The rows below come in pairs that one turn or mirror swaps. Which row does each named row swap with?
The rows were stretched afterwards, more along some directions than others.
Sumes: [-29  -8  30  51  -8  28  39   1 -46 -10 -10  24  11  39   5 -10 -21]
kes: [-24 -16  14 -34 -15   3 -21  49 -33 -39 -35  14  36   0  27 -22 -34]
fetir: [-21  -4  16   9  17  -1  27  36 -17 -11 -15 -32 -27  10  30 -32 -22]
kemo: [ -7 -14 -12 -12 -16 -27 -23  -3  25   2 -11  15  34 -19   6 -17  25]
viput: [ 27  26 -30 -41  -6 -11  11   3   6  10  43 -10  -4   1  26 -21 -15]
rim: [-32  -2  -6   9 -43  10  13  24   2  -5  11   4  19  27  34 -24 -43]
dulo: [-32  14 -19  13   3 -16  52  -5  -5  25   7  13  45   3  -5 -13  20]
puno: [-16  -4   9  15   4  44 -41 -11 -12   9 -23  38  44  11   2   5 -28]
bazo: [ -1   1  14 -25 -31  18   0  10 -54 -14 -27  31  32   4   6 -27 -34]
Nez: [-19 -12  -3  53 -21   0  31  -5  -6  -2  22 -12 -39  26  13  -9 -24]
Zugu: [  1   4  -5  24  28   5  34 -13 -16  -3  -5   8 -12  12  -2 -13  35]
temo: [-18 -45   9  22 -11   9  44   6  21  14 -25  43  24  23  16   0 -12]
venet: [-15   7 -30 -26  19  25 -45  36 -18 -19 -10   3  58 -13  16   7 -37]
riveb: [-32 -25  26  49   4 -13  69  34   9   0 -17  17  -1  35  15 -15   4]
Sol: [  6  21   4  -6 -18   0  17 -33 -46  23 -15  16  -3   6  12 -29 -24]
Zubas: [-12 -45  20  59  10 -20  37  12  29   3  13  11  -6  24  19  25   1]
mov: [-14 -56  39  17 -21  -9  35  43   1 -14 -13   5  -7  18   3  -7  -4]
Zono: [ 13   3  21 -30 -41   8  19 -10 -51  -8  -5  11   4  -1  -6 -31 -21]
riv: [-13 -15 -11  18  22  28 -20  34  17  -7  10  -6  15 -10   3  25 -27]
Rona: [-31  -1  18  33  -6  24  21  -2 -46 -21   3  10  -1  17   0 -14 -21]
dafol: [ 23 -15   1 -17  -2  21   7  13  -3 -14  -9  -1 -33  -7  22 -35  -3]
palat: [  9   3  -5 -14 -23 -36   0  -4  33  20  56  20   0   1  11 -13   9]
terok: [ 34  13  23  39  -1   1  -3   2  -3   5  49 -16 -34  11   2   9   4]
viv: [ 24  20   2 -16  25 -13   4  -7  -6  39   1  30  33 -11  33   9  -6]
retam: [-18 -11  31   3  14  -5  21  -5 -38  23 -54  22  33 -16  -1 -22  15]
saf: [ 10  29  -8  17  35   9  -1   0  -5  15  35 -13  -4   3  17   5  -6]
Keben: [  1 -11  22   7  22 -20  37 -20 -13  23 -42  32  25   7   3  -9  25]
Dev: [ 10 -28  41  47 -21  21   3  22 -12 -23  16 -11 -22  47  21  14 -45]
sebe: [-13  -1  40  39   4  30  30  -1 -58 -12 -11  -4  -5   4  -2   5 -25]
modu: [ 22  -8   8  -5 -14  15 -38  -1 -20 -11 -13  -5  10  -6  15  -5 -40]
Doru: [ -1  -2  18  23  -5 -41  24   0  29  32  51  19   1  53  10   6   9]
Deti: [ -4  25 -31 -16 -12   2   1  -7  10  21  14   3  34 -11   9 -34   2]
fuvu: [  5 -11  -3 -13  13  14 -22  24  -1  -5 -10  21  59 -24 -13  24   2]
puze: [  8  30  24  -3  -5   7  21 -14   8  51  -6  49  32  33   6 -26   1]
mosuf: [ -3 -35  29  19 -11 -33  32  44   8 -13  -3   2 -13  11  14   5   8]
gudev: [  3  -1   5 -21  -7 -49 -17  -7   0  27 -13  23  28 -18   3 -13  14]
fazud: [ -1   9  -1 -33 -29  19  -1   5 -53 -28 -10  10  20 -14  15 -34 -34]
Riza: [  9  -6  34  21   6  30  16  44  16  15   4  26   0  21  22  22 -35]
zat: [ 28  18  -5 -26   7 -10  40 -15 -24  26  11 -10 -18  -6  15 -11 -32]
veg: [  8  -2 -11 -35   4 -13  31  48 -20 -29 -11 -29  -2  -8  34 -19 -19]
Sipa: [-31 -14  34  23  -6 -15 -31  24   0  16 -30  27  50   3  -1  -3   5]
molu: [-40 -41  -1  33  18 -12  20  23  24  -6 -14  -2   9  -4  15  19  -7]
leteg: [-28  20 -49  20 -11  12  32 -10   4   3  31  12  30  28  20 -32   5]
Lobef: [ 12 -17  18 -11   8   6  -9  21  -3   1 -47  47  26 -15  -1  -9  11]
Fabo: [-41  -8   2  33  -2  19  46 -16 -23  -8 -18  37  16  30  19 -30  10]
Suf: [ -5  13   8   3  35 -13 -11  -6   4  27  14  15  26 -19  18  14 -10]

Suf swaps with palat
Sumes swaps with bazo
puze swaps with Riza
Rona swaps with fazud

